array([[141, 114, 115, 142, 124, 145, 126, 126, 114],
       [132, 123, 137, 137, 104, 147, 127, 114, 151],
       [129, 140, 147, 111, 147, 110, 130, 108, 135],
       [130, 123, 116, 105, 130, 111, 148, 141, 116],
       [111, 133, 124, 119, 119, 138, 118, 151, 148],
       [130, 145, 149, 120, 141, 113, 132, 113, 133],
       [124, 126, 116, 102, 135, 115, 150, 140, 114],
       [143, 126, 146, 124, 132,  99, 138, 110, 128],
       [115, 127, 117, 114, 116, 126, 118, 139, 142],
       [125, 130, 114, 103, 128, 108, 133, 139, 131],
       [122, 106, 106, 147, 108, 151, 126, 143, 122],
       [140, 112, 112, 120, 151, 117, 136, 129, 115]]) -> 115

array([[126, 119, 116, 117, 135, 113, 102, 145, 119, 144, 121, 142, 109,
        155, 126],
       [127, 119, 116, 117, 135, 113, 102, 146, 119, 144, 121, 142, 108,
        156, 125],
       [127, 120, 116, 117, 135, 114, 103, 144, 120, 143, 121, 142, 109,
        153, 126],
       [127, 122, 117, 118, 135, 115, 105, 143, 121, 142, 122, 140, 111,
        149, 128],
       [126, 119, 115, 116, 135, 112, 102, 146, 119, 144, 121, 143, 107,
        157, 125]]) -> 125

array([[137, 135, 140, 111, 124, 119, 119, 123, 136, 135, 146, 134, 142,
        126, 119, 112],
       [132, 130, 135, 132, 128, 132, 124, 129, 125, 135, 110, 110, 134,
        129, 128, 123],
       [141, 136, 142, 113, 120, 117, 116, 115, 140, 134, 147, 132, 144,
        126, 119, 109],
       [151, 134, 142, 115, 125, 126, 115, 131, 149, 137, 143, 135, 141,
        123, 122, 125],
       [148, 112, 137, 137, 116, 132, 132, 114, 106, 123, 128, 116, 135,
        121, 121, 131],
       [148, 129, 148, 117, 130, 132, 125, 127, 128, 141, 119, 116, 116,
        123, 136, 122],
       [147, 133, 143, 117, 121, 125, 117, 127, 150, 139, 133, 132, 135,
        126, 123, 121],
       [140, 130, 137, 119, 120, 121, 122, 126, 141, 128, 153, 130, 135,
        137, 122, 106]]) -> 106

array([[155, 148, 106, 148, 150, 120, 119, 129,  99, 103, 104,  99, 107],
       [132, 147, 115, 148, 126, 154, 119, 132, 111, 129, 110, 110, 130],
       [110, 127,  99, 118, 119, 145, 150, 119, 140, 104, 125, 105, 150],
       [151, 102, 114, 143, 143, 128, 155, 122, 117, 136, 129, 150, 102],
       [111, 149, 103, 119, 117, 152, 126, 116, 138, 130, 113, 136, 112],
       [139, 114, 112, 135, 113, 111,  99, 108, 134, 101, 140, 134, 156],
       [118, 143, 109, 149, 143, 115, 101, 124, 154, 106, 107, 114, 135],
       [155, 151, 149, 155, 108, 155, 153, 104, 147, 139, 120, 114, 118],
       [125, 104, 146, 124, 146, 157,  99, 138, 107, 103, 129, 153, 142]]) -> 142

array([[127, 128, 128, 128, 128, 128, 128, 128, 128, 129, 131, 134, 139,
        145, 149, 153],
       [132, 136, 142, 148, 152, 153, 154, 155, 154, 155, 155, 155, 155,
        155, 154, 155],
       [128, 128, 128, 128, 128, 129, 131, 134, 140, 146, 151, 153, 154,
        154, 155, 155],
       [131, 135, 140, 146, 151, 153, 154, 154, 155, 155, 155, 155, 155,
        155, 154, 155],
       [128, 128, 129, 128, 129, 130, 131, 135, 142, 147, 151, 153, 154,
        154, 154, 155],
       [128, 128, 129, 130, 132, 137, 142, 148, 152, 153, 154, 155, 155,
        155, 155, 155],
       [128, 127, 128, 128, 128, 128, 128, 128, 128, 128, 128, 128, 129,
        132, 137, 143],
       [139, 145, 150, 153, 154, 154, 155, 155, 155, 155, 154, 155, 155,
        155, 154, 155],
       [128, 128, 128, 128, 128, 128, 128, 129, 129, 132, 136, 142, 147,
        152, 153, 154],
       [128, 128, 128, 128, 129, 131, 136, 142, 148, 151, 154, 154, 155,
        155, 155, 155],
       [128, 128, 128, 128, 128, 128, 129, 129, 130, 134, 139, 145, 150,
        153, 154, 154]]) -> 154
---
103,125,125,133,146
110,131,130,127,121
122,128,130,129,153
==> 153, 146

131,118,140,100 ==> 140, 131

121,140,143,101
133,148,129,130
==> 148, 143

155,148,119,115,102,152 ==> 155, 152

153,151,113,118 ==> 153, 151

118,131,110,135,119
150,124,140,116,126
==> 150, 140

124,153,138,147,144,135,108 ==> 153, 147

102,150,136,122,130 ==> 150, 136
---
[[121 107 149 138 114 126]
 [129 135 115 138 141 123]
 [134 145 144 134 108 115]] --> 149

[[134 124 129 128 123 131]
 [113 150 127 123 135 131]
 [142 124 122 109 131 143]] --> 129

[[118 134 121 109 127 107 148]
 [156 132 128 111 138 120 145]
 [113 135 124 109 129 105 148]] --> 121

[[124 103 104 113 102 139]
 [107 148 151 131 126 137]
 [107 141 138 105 154 139]] --> 104

[[131 135 111 136]
 [140 120 138 120]
 [113 155 131 156]] --> 111

[[144 119 114 141]
 [122 135 125 153]
 [145 119 130 140]] --> 114
---
[[109 135 107 145 156 131 148]
 [129 115 136 111 117 113 132]
 [123 145 129 139 142 133 128]]
129

[[114 123 119 118 109 150 144]
 [145 124 135 136 125 123 141]]
114

[[131 113 123 105 120 111 128]
 [117 132 130 121 123 104 137]]
131

[[155 107 153  98]
 [101 138 148 135]]
155

[[143 149 134 133 133 139 151]
 [141 156 134 135 132 138 154]]
143

[[130 123 129 122 108 119]
 [113 141 150 108 127 109]]
130

[[149 125 111 138 113 110 134]
 [140 111 130 141 133 125 147]
 [123 136 114 107 112 119 107]]
140

[[134 117 102 121 135]
 [113 112 113 113 107]]
134
---
Q:
[[114 139 143 147]
 [117 140 144 126]
 [102 140 120 107]]
A: 120

Q:
[[113 118 130 152 140 123]
 [115 130 126 138 130 121]
 [132 131 139 113 116 125]]
A: 139

Q:
[[109 124 152 156 112 123 137]
 [101 152 116 134 120 124 101]
 [144 111 104  99 104 101 109]]
A: 104

Q:
[[128 144 134 106]
 [115 118 125 132]
 [111 112 123 129]]
A: 123

Q:
[[136 147 126 125 124 137 143]
 [108 112 129 155 137 112 120]
 [134 114 125 114 120 130 112]]
A: 125

Q:
[[107 141 135 144 116 127 114]
 [123 125 133 119 119 118 141]
 [141 114 116 118 123 137 134]]
A: 116

Q:
[[133 140 119 138 135 152 126]
 [121 135 121 123 135 128 121]
 [128 115 138 121 125 113 140]]
A: 138

Q:
[[139 129 157 114 124 120]
 [116 145 125 123 140 142]
 [125 120 116 105 144 118]]
A: 116

Q:
[[115 133 114 141 132]
 [139 148 111 124 123]
 [123 152 117 105 138]]
A: 117
---
[103 136 126 128 155 122] => 122
[102 136 136 124 114 106 150] => 150
[152 124 156 131 117 146] => 146
[128 116 150 144 130 121 123] => 123
[132 133 104 125 123 120 129] => 129
[156 103 132 137 148 125] => 125
---
[[132 157 134 146 150]
 [120 109 136 104 122]]	136

[[109 107 120 127]
 [144 122 124 140]]	122

[[137 130 105 107 131]
 [118 113 124 133 123]]	124

[[108 137 144 107 156 137]
 [148 103 120 137 128 102]]	137

[[106 157 146 101]
 [131 105 134 150]]	105

[[117 112 119 101 130 136 115]
 [135 131 131 142 117 131 132]]	117

[[124 134 155 143 122 125 115]
 [123 116 138 148 116 127 143]]	116

[[133 141 137 134 136 127]
 [134 108 150 123 145 126]]	123
